In the rows, 128 means zero.
The rows of T fall into several groups, which share some directions, and each row is roughly a mix of its group's hidden directions.
T:
[[141  83 125 136 155 152 110 101 156 171 175]
 [158 110 165 177 138 139 118 131 187 113 148]
 [122 115 121 186 128 126 113 142 141  62 159]
 [106  86 106 127 178 157 156  88 119 140  99]
 [ 95 139 143  80  99 143  94  99  77 127 124]
 [ 96 116  84 112 145 137 160  86  86 155 109]
 [131 118 103 151 116  78 141  85 115 184 140]
 [175 118 155 104 112 133 158 178 147 104  94]
 [147 107 147 145 124 146  97  76 169 124  81]
 [109 113 118 104 135 120 134  66  77 168 129]
 [ 98 144 121  94  87  70 140 107 108 114 100]
 [184 114 145 160 134  94 159 154 160 158 137]
 [182 144 147  81 123 121 162 135 155 169 119]
 [102 148 117 108 142 162  64 126 110 154 166]
 [128  68 138 161 179 106 125 145 125 116 161]
 [157 104  52 151 146 116 146 145 127 152 117]
 [131 130 214 163 118 149 128 118 132 135 141]
 [166 113 148 148 135 125  67 138 172 154 148]
 [104  99 123 133 154 151 111 111 180  72 145]
 [152 125 135 145 120 117 103  83 143 194 160]
 [ 68 138 157 136 138 150 110 152 147  73 130]
 [162 124 148  97 109 129 120 195 161 106 109]
 [118 152 127 103  93 102 171  97  71 138 115]
 [152 124  80 151 148  84 184 142 114 132 115]
 [157 116  80 111 182 126 150 154 155 161 125]
 [116 110 134  81 168 130 124 170  96 114 175]
 [113 142  97  93 121 132  95  87 104 178 158]
 [ 93 170 135 130  71 118 174 121 122 109 109]
 [179 171 154 132  97  83 146 156 132 139 123]
 [149 136  72  77 134 141 109 149 113 169 112]
 [112 111 127  71 143 150 153 124  73 156 107]
 [176 122  89  99 131 123 109 164 163 165 147]
 [123 159 160 124 111 139 147  47 121 120 126]
 [118 133  86 140 157  82 157 147  75 148 137]
 [124 132 137 101 133 136 157  86 107 183  78]
 [123 113 144 121 124 157 119  92  47 128 128]
 [164 138 132 178  90 103 103 136 109  83 147]
 [ 80 149  97 147 152 152  84 113 120 148 169]
 [145 151 119  88 104 127 124 172  89  76 113]
 [184 125 143 141 111 100 134 118 120 196 130]
 [139 155 109  93 114 141 108 153  69 173 119]
 [168 138 136  69 107 120 110  99 157 169 125]
 [ 93 137 122  80 129 140 110 105  60 115 127]
 [ 88 170 113 117  83 157 104 146 123  90 105]
 [ 90 126  85 179 126 122 109 122  81 108 103]
 [ 91 100 103 151 128 153  96 145 124  98 185]
 [140 108 156 130 123 145  92 137 175 110 190]
 [166 159 120 121  77 100 144 138  83  98 112]
 [148 103 151  83 144 162 122 113 173 113  85]
 [110 159 127 148 140 130 142 157  49 128 113]
 [116 131 117  47 139 137 153 143 121 156 100]
 [119  84 126 103 175 161 109 146 170 131 160]
 [167 144  90 158 120 111 183 158  99 124 117]
 [153 168 156 187 129  93 144 151 127 148 105]
 [133 129 175 118 121 169 124 105 194 136 109]
 [163 115 127 130 117 132 114  84 191 170 130]
 [119  91  88 126 181 113 152 129  86 151 148]
 [178 104 178 116 132 133 112 123 153 178 111]
 [ 79 132 141 127 137 182 110  98  82 136 151]
 [116  87 123 163 152 152 109 106 185 119 161]
 [129 117 110 182 160 104 182 141  97 140 111]
 [ 99 151 151 167 109 119 123 137 160  63 111]
 [ 89 118  74  91 147 130 135 123  78 108 111]
 [111 129  87  94 141 124 130 151  54 128 116]
 [113 151 144 143 123 109 158 175  67 100 116]
 [ 84 133 113 181 135 122  83 122 131  98 167]
 [140 107 116 160 119  79 177 112 157 140  89]
 [119 111 163 163 130 148  94  93 174 137 167]
 [171 124  64 114 164 141 125 146 146 155 149]
 [140 132 127  82 159 123 186 161 155 156 114]
 [175  91 168 129 132 138 101 157 168 147 153]
 [123 114 116 157 184 137 140 137 170  80 153]
 [181 159  77 161 125 124 150 148  97 128 138]
 [128 146 124 102  94 115 180  91  78 150 125]
 [145 123 117 134 121 119 207 148 101 158 104]
 [145  95 149 155 167 134 118 140 193 142 154]
 [112 143 141 137 116 166 133  89 174  76 101]
 [170 154 179 127  90 111  98 110 138 151 100]
 [131 119 190 102 114 127  72  98 118 105 132]
 [165  85 127 160 139 115 112 112 163 173 162]
 [135 141 121 172 108  95 157  85 156  85 108]
 [162 138 110 189 101  94 142 156  95 135 141]
 [191 113 132 126 101  95 163 159 148 146 105]
 [124 130 151 166 142 149  81 116 182 148 161]
 [169 108 144 186 119  77 127 114 145 150 132]
 [148 107 150 149 158 125 119 133 200 134 166]
 [117  85 159 160 140 124 129  86 184 123 110]
 [153 179 136 140 123  98 141 142 177 121  80]
 [131 122 129 144  63 133  81 102 139  92 152]
 [160 112 140 110 131  75 142 112  63 138 137]
 [ 69 147 147 155 134 145  90  98 147 105 159]
 [181 181 139 144  83 123 153 148 129 117 112]
 [128 108 107 171 118 128  94 139 115  66 165]
 [107 119 161 138 131 140  97 108 171 187 157]
 [ 97 117 137 173 115 116 130 168  65 117 112]
 [170 163 126 125 124 102 168 151 105 167  88]
 [118 180 123 177 120  89 149 149 148 101 154]
 [ 88 106 117 162 167 119 100 132 122 171 171]
 [102 160 122  79  93 137 134 124  86  98  91]
 [156 139 146 173  92  92 151 142 140  83 101]
 [ 78 140 143 175 116 143  98 107 144  80 125]
 [ 99 201 135 128 102 112 143 104 144 112  98]
 [113 112 129  96 173 164 104 127 178  97 152]
 [109 133 179 182 133 119  88 125 137 118 168]
 [130 171 117 163  91 107 133 103 104  74 109]
 [126  98 161 127 166 147  96 145 168 146 178]
 [135 112 126  70 168 141 139 130 159 181 119]
 [163 122 112 112 126 112 186 164  86 150 109]
 [ 98 132 127 110 100 139 108 110  53 101 112]
 [111  93 161  92 140 133 128  74  95 164 116]
 [150 114 150  79 148 159 130 112 152 172 169]
 [147 155 109  83 139  93 118 176 146 155 163]
 [105 113 122 123 181 167 109 137 155  81 159]
 [176  91 121 159 146 105 153 145 177 150 141]
 [175  97 138 129 182 128 119 136 142 168 164]
 [119 121 143 134 147 177 126 113 197 162 140]
 [114 114 146  95 148 130  82 127 192 153 150]
 [134 105 116  56 130 133 146 124  88 158 102]
 [150 156  78  92 141 101 162 138 134 176 129]
 [ 92 136 104 147 143 133  94  71 152 152 164]
 [145 162 108 163  98 127 181 144  91 104 106]
 [ 94 103 151 123 149 169  99 124 177 161 153]
 [ 97 103 175  97 145 151  87 162 150 107 115]
 [164 146 182 124  92 101 132 119 167 151 154]
 [142 115 114 169 147  80 183 140 148 135  98]
 [122 162 138 192 154  97 154 100 156 130 116]
 [100 137  99  64 115 159 122 104 144  95 104]
 [133 167 133 127 108 147 107 165 200 121 128]
 [203 127 165 155  94 125 144 128 138 117 118]
 [156 100 109 128 171 168 112  88 139 170 112]
 [137 149  57 118 139  96 167 150 123 143 110]
 [174  93 166 149 120 151 115 151 172 126 159]
 [122 120 156 181 118 137  69 113 158 115 158]
 [166 106  60 154 142 123 143 140 115 164 137]
 [136 157  80  91 112 125 125 127  90 158  81]
 [151 142 112 118  80 100 146 101 107 175  88]
 [150  72 117 174 159 124  93 128 116  97 147]
 [ 92 118 128 168 151 159 108 109 182  96 143]
 [ 89 152 121 152 128 112 131 161 109  63 102]
 [130 135  95 139 177 111 172 164 100 149  94]
 [188 117 128 136 109 109 165 118 180 153 116]
 [ 95 133  87  95 146 128 116 162  71 127 155]
 [ 86 147 130  92 131 153  92  99  76 130 149]
 [175 149 151 165  87 101 148 124 154  90 128]
 [135 147  71 194 151 127 151 129 134 134 145]
 [121 145  86 150 129 117 159 182  84  98 136]
 [175 105 127 137 120  99 194 133 130 133  91]
 [150 121 151 127 127 157 122  83 185 172 146]
 [ 98  81 140 106 159 131 161  96 155 154  94]
 [146  98 143 132 175 111 172 142 170 166 136]
 [169 112 113 116 152 138 125 106 179 185 137]
 [163 156 147 139  66  87 140 100 137 146 118]
 [176 111 152 131 101  99 125 140 177 175 130]
 [ 98 141  82 113 130 124 180 119  73 136 115]
 [ 89 135 157  85 130 161  91  85 111 104 136]
 [106 162  86  86 112 114 154 138  91  93 107]
 [115 116 142 179 144 131 139 102 157  68 156]
 [166 135 120  99 131 145 152 107 191 163 108]
 [157 117 105 129 165 138 181 154 103 176 124]
 [115 136 170 101 106 168 126  79  90 153 138]
 [144 125 121  96 157 151  94 118 184 175 135]
 [138  90 149 101 145 168 137  89 134 170  90]
 [ 83 128 108 112 152 142 151 117  68  91 109]
 [108  84  86 156 183 111 155 140 147 133 136]
 [202 124 138 117 110 108 169 158 113 131 116]
 [141 123 114  56 109 149 160 121  91 149 116]
 [153 104 174  66 126 154 128 153 114 133 100]
 [ 96 146 124 103  80  97 124  95 113 102  82]
 [111 128 166  90 122 175  87 102 137 119 167]]
Each list below has two rows that fit no group; the rest each fit one group, if only roughly. Name those rows in the order they come.
  Q_883: [ 99 165 119 100 132 105 151 169  73 107 114]
  Q_71: [137 116 119 191 120 111 102 153 124 108 184]
  Q_816: [146 155  99 127 161 111 182 129 104 156  85]
  Q_687: [157 130 125 123 130 117 140  85 104  96  58]
  Q_949: [110 184 110  95  76 109 146 129 113 119 100]
  Q_716: [162  90 134  88 138 137 150 134 111 191 114]
  Q_408: [ 70 155  89 114 138 143 104 116  89 102 148]
  Q_282: [110 128 147 164 109 122 126 116 205 106 105]
  Q_654: [ 95  85 176 101 153 161 115 107 144 155 117]
  Q_677: [179 133 128 159 112 104 142 166 136  73 112]
  Q_938: [ 97 182 134 106  95  96 147 144  90 114 101]
  Q_366: [191 102 161 167 129 126 145 122 132 171 133]
  Q_586: [132 137 120 196 145 129 137 172 172 112 141]

Q_883, Q_938
  Q_650: [153  95  95 122 159 146 136 125 197 146 139]
  Q_915: [113 134 164 120 125 139  68 113 186 107 124]
  Q_352: [110 104 144 182 145 116  98 102 149 150 178]
  Q_724: [155  73 144 154 176 137 116 114 169 147 128]
  Q_765: [115 126  96  98 185 145 162  94 140 136  93]
  Q_190: [138 111 121 152 164 133 112 104 177 169 175]
  Q_925: [156 125 125 186 119 102 123 155 173 162 152]
  Q_72: [149 138 156 159 120 125  75 131 156 171 168]
  Q_844: [ 81 122 130 152 121 164 153 132 134  61 117]
  Q_107: [146 123 121 124 153  94 179 161 140 173  91]
  Q_901: [137 143  90 105 137 155 168 182 130  95 102]
  Q_443: [135  83 144 112 179 121 106 138 145 165 173]
  Q_82: [113  97 119 168 121 120  67 130  99 120 170]
  Q_490: [149 138 144 156 108 117 123 159 200  93 129]

Q_352, Q_190
  Q_700: [103 147  87 161 144  94 174 128  85 115 138]
  Q_364: [105 122 161 155 145 117 136 130 180  67 135]
  Q_837: [107 131 105  76 170 163 154 153  90 129 133]
  Q_66: [151  97 100 142 188 149 135 146  95 150 160]
  Q_14: [114 121 145 102 169 115 138 141  89 196 131]
  Q_912: [157  92 110 148 160  91 141 174 165 113 146]
  Q_741: [ 95 121 166 115 120 166 135  63 141 153 117]
  Q_470: [105 132 115 104 117 175  69 141  94 105 151]
  Q_669: [147 141 118 136 156 111 178 162  66 127 118]
  Q_320: [128 158 108  68 151 142 166 157  97 132 104]

Q_14, Q_669
  Q_810: [ 83 163  80 151 150 161 154 126 122  98 142]
  Q_992: [129 101  91 159 116 115 112 118  56 117 147]
  Q_995: [ 52 130 127 148 132 153 120 105 121  83 123]
  Q_341: [110 124  99 184 137 108 102 138 112  82 166]
  Q_842: [135 135  88 170 127 115 151 175  98  83 116]
  Q_275: [164 135 159 153 112 137 110 120 200 120 105]
  Q_360: [173 146 162 107 133 132 111 151 166 165 170]
  Q_412: [160  98 133 129 155 138 134 115 195 160 159]
  Q_17: [127 126 177 112  79 106 140 100 119 178 109]
  Q_896: [162 115  86 139 132  92 163 110 179 152 114]
  Q_494: [148 140 136  74 132 117 147 104 124 139  59]
  Q_739: [172 128 130 122 129 114 125 121 184 189 148]

Q_995, Q_739
  Q_856: [141 136  70 114 143 106 145 158  72 104 132]
  Q_875: [146 126 143 123  88  91  96  78 164 152 149]
  Q_981: [147 116 102 120 153  96 179 146  81 166 125]
  Q_660: [126 139 195  99 110 154  78 140 141 120 138]
  Q_239: [ 81 129 146 183 151 131 105  88 143 106 148]
  Q_886: [184  89 148 143 145 140 167 116 124 169 107]
  Q_629: [169 133 150 125 148 167  77 140 161 157 152]
  Q_128: [ 68 104 165 118 158 175 132 150 130 129 116]
  Q_307: [ 52 137 120 142 129 167 117 114  92 114 120]
  Q_25: [151 143  87 157 137  99 158 168  87 154 107]
  Q_185: [125 153 159  97  79 148  94 120  83 153 140]
  Q_902: [128 117 155 174 136 137 143 136 198  95 121]

Q_856, Q_307
  Q_582: [122 120 112  61 153 171 102 108 156 143 124]
  Q_661: [106 150 176 129  73 154 120  97 141 106  99]
  Q_858: [140 133 185 106 104 131 146 133  72 154 157]
  Q_424: [170 105 173 111 100 158 100 163 133 119  95]
  Q_599: [ 99 138 124  52 121 151 103 123 136 109  95]
  Q_399: [141 134 156 101  98 144 139  92 107 186  92]
  Q_56: [144 163 112  68 108 123 121 115  80 162 133]
  Q_999: [ 64 117 139 113 137 123 147 109  76  97 108]
  Q_100: [115  71 164 168 144 119 112 129 119  78 126]
  Q_557: [ 73 139 108 146 171 167 144 149  96 109 131]
  Q_670: [ 98 124  87 133 142 106 136 134  59 154 152]
  Q_556: [164  91 129 105 135 132 171 164 124 181 144]
  Q_23: [122 142  79  81 151 125 163 124  93  91 117]

Q_424, Q_23
  Q_435: [160 124 158  67 121 144 136 120 151 163  87]
  Q_913: [182 123 108 168 132  92 164 160 109 112 144]
  Q_988: [133 123 141  81 164 119 152 162 152 186 126]
  Q_264: [153 128 122 189 139 136 176  91 131  99 110]
  Q_546: [111 127 179 139  94 148  84  85 161 123 132]
  Q_503: [173 109 135  76 127 123 162 169 129 166 131]
  Q_840: [107 123 102  88 145 149 179 102 106 141  83]
  Q_459: [101 105 131 176 128 143  79 126 146 137 181]
  Q_766: [149 112 179 138 107 136  82 109 159 149 169]
  Q_532: [113 125 181 152  85 135 103 119 146  77 114]
  Q_518: [141 179 134  70 109 134 142 121 105 153  91]

Q_546, Q_766
  Q_308: [132 118  93  79 145 130 189 163 108 135 123]
  Q_761: [127 112 155 118 159 128 102 154 173 182 162]
  Q_347: [111 141 128 122 142 138 183 135  69 157  93]
  Q_369: [107  83 118 134 184 123  98 154 133 129 174]
  Q_890: [ 94 159 100 123 108 139 165 147  64 116 135]
  Q_362: [105 151 125 125  80 115 134 107  85  86  86]
  Q_416: [ 84 112 120 100 191 144 137 116 152 162 114]
  Q_635: [171 105 150  81 116 134 139 139 105 184 112]
  Q_183: [128 172 140 146  89 118 120 147  57 129 123]
  Q_154: [105 124 163 124 146 166 138  79 158 170 101]
  Q_764: [129  98 131 165 131 126  98 111 199 108 150]
  Q_86: [148 127 135 149 113  98 162 142  53 110 143]
  Q_10: [125 112 126 122 163 152  74 100 169 118 170]

Q_347, Q_10
  Q_922: [ 98 145  78 177 138 109 148 153 104 157 147]
  Q_790: [166 129 146  83  89 144 137 106 108 124  74]
  Q_792: [125 148 163 164  98 160 129 100 183 102 130]
  Q_553: [135 109 178 128 124 154  85 121 168 174 144]
  Q_659: [ 85 154 124 135 123 112 104 149  67  89 112]
  Q_708: [171 137 133 104  85 100 179 144 141 122  94]
  Q_157: [133 135 141 174  79  94 144  82 148 104 115]
  Q_559: [116 102  95  87  96 132 132  99  75  95 132]
  Q_247: [124 141 121 120 130 108 191 160  85 138  86]
  Q_64: [ 91  89  92  93 164 141 116 114  86 145 119]
  Q_151: [120 132 182 116  84 120  81 107 108  94 122]

Q_559, Q_247
  Q_871: [131 141 125  95 138 111 162 156  75 180 111]
  Q_88: [ 52 117 124 134 167 139 122 106  93 129 133]
  Q_147: [162 136 117  83 126 160 186 146 128 119  93]
  Q_648: [ 99 123 141  75  98 168  86 100 111 126 112]
  Q_392: [144 117 104 136 145  93 171 191 126  99 117]
  Q_40: [153 139 116 164  79  82 123 127  94  90 116]
  Q_658: [ 82  97 144 128 145 165  71 126 103 110 145]
  Q_469: [110  92 143 170 122 166  77  96 139 125 153]
  Q_769: [126 169  95 137  91 118 162 151  84  98 103]
  Q_8: [143 140  75 120 132  90 153 145 142 133  69]
  Q_514: [107 137 161 197  94 120 142 132 100 101 117]

Q_871, Q_40
  Q_254: [201 135 116 135 150 103 153 139 155 164 132]
  Q_791: [100  99 154 192 122 125  96 114 119 112 167]
  Q_73: [131 163 102  79 116 133 129 143  73  98  99]
  Q_807: [140 146 162 129 131 128  95 106 205 134 143]
  Q_121: [114 149 159 157 129 150  66 122 143 100 167]
  Q_830: [102 117 142 145  80 111 104 119  63 104 134]
  Q_923: [147 131  89 105 122 126 195 154 107 108  96]
  Q_510: [146 120 111 206 104  99 141 135 117  99 140]
  Q_678: [ 88 122 188 128 119 130  76 121 115 150 156]
  Q_568: [122 131  77 126 126 116 202 124 115 113 100]
  Q_526: [152  95 166  75 158 147 134 123 127 166 155]

Q_73, Q_526
  Q_620: [ 88 165 147 163  86 147 111 104 156 103 149]
  Q_823: [136 162 151  77  93 151 127 118 100 100  87]
  Q_955: [172  82 166 103 131 161 118 133 170 144 129]
  Q_831: [ 94 111 124 190 132 139  98 115 134 133 181]
  Q_455: [163 139 115 144 122 124  95  99 184 165 163]
  Q_265: [151 145  47 156 140 122 119 134 137  99 132]
  Q_153: [111 172 154  78 102 140  90 110 148  98 117]
  Q_236: [110 148 140 161  88 100 129 143  73  96 101]
  Q_975: [140 157 138 176  88 141 148 141 164  90  95]
  Q_406: [ 75 142 123 139 140 167  99  83 105 109  98]
  Q_314: [176 163  57 131 114 113 112 140 134 131 124]
  Q_657: [202 108 166 122 112 114 114 123 110 152 104]
  Q_643: [152 126 205 150 100 132 124 107 158 114 137]
  Q_538: [114 108 121  91 157 151 152 151  67 115  95]
  Q_909: [154 116 107  94 182 152 131 162 150 164 152]

Q_823, Q_406
  Q_119: [128 177 117  94  78 127  86 146 126 109 101]
  Q_60: [160 113 101 147 156  76 161 175 121 117 137]
  Q_346: [103 136 109 128 120 153 149 129  45 113 119]
  Q_464: [103 154  89 158 151 146 103 134 138  66 142]
  Q_853: [ 99 150 144 124 120 113 121 155 147  48 129]
  Q_318: [189 138  86 161  97 111 153 143 146 123 111]
  Q_511: [102 100 138  82 139 167 112 111 127 187 121]
  Q_688: [175 147 130 156 109 144 129 108 185 128  86]
  Q_330: [ 96 155 154 181 107 137 108 119 169 116 165]
  Q_363: [126 155 129 110  85 129 184 109 123  91  87]

Q_318, Q_363
  Q_337: [149  92 113 148 161 137 126 122 201 133 149]
  Q_204: [115 134 146 164  92 113 146 120 183  91  92]
  Q_16: [137 135 166 101 121 127 124 106 200 163 137]
  Q_878: [118  71 166 106 149 137  98  96 169 130 136]
  Q_162: [116 113 196 144 121 135  87 115 153 163 150]
  Q_210: [156  84 152 182 160 121 119 154 154 110 147]
  Q_916: [147 100 179 121 135 163 109 128 187 151 128]
  Q_914: [ 81 139 158 127 121 131 139 127  60 135  91]
  Q_396: [128 121 172 132 143 149 124 145 187 173 160]
  Q_733: [111 126 108 102 147 132 198 135 107 146  83]
  Q_664: [ 80 116 115  98 145 135 179 116  96  95 100]
  Q_159: [161 100 116  85 154 117 165 147  96 169 107]

Q_878, Q_733
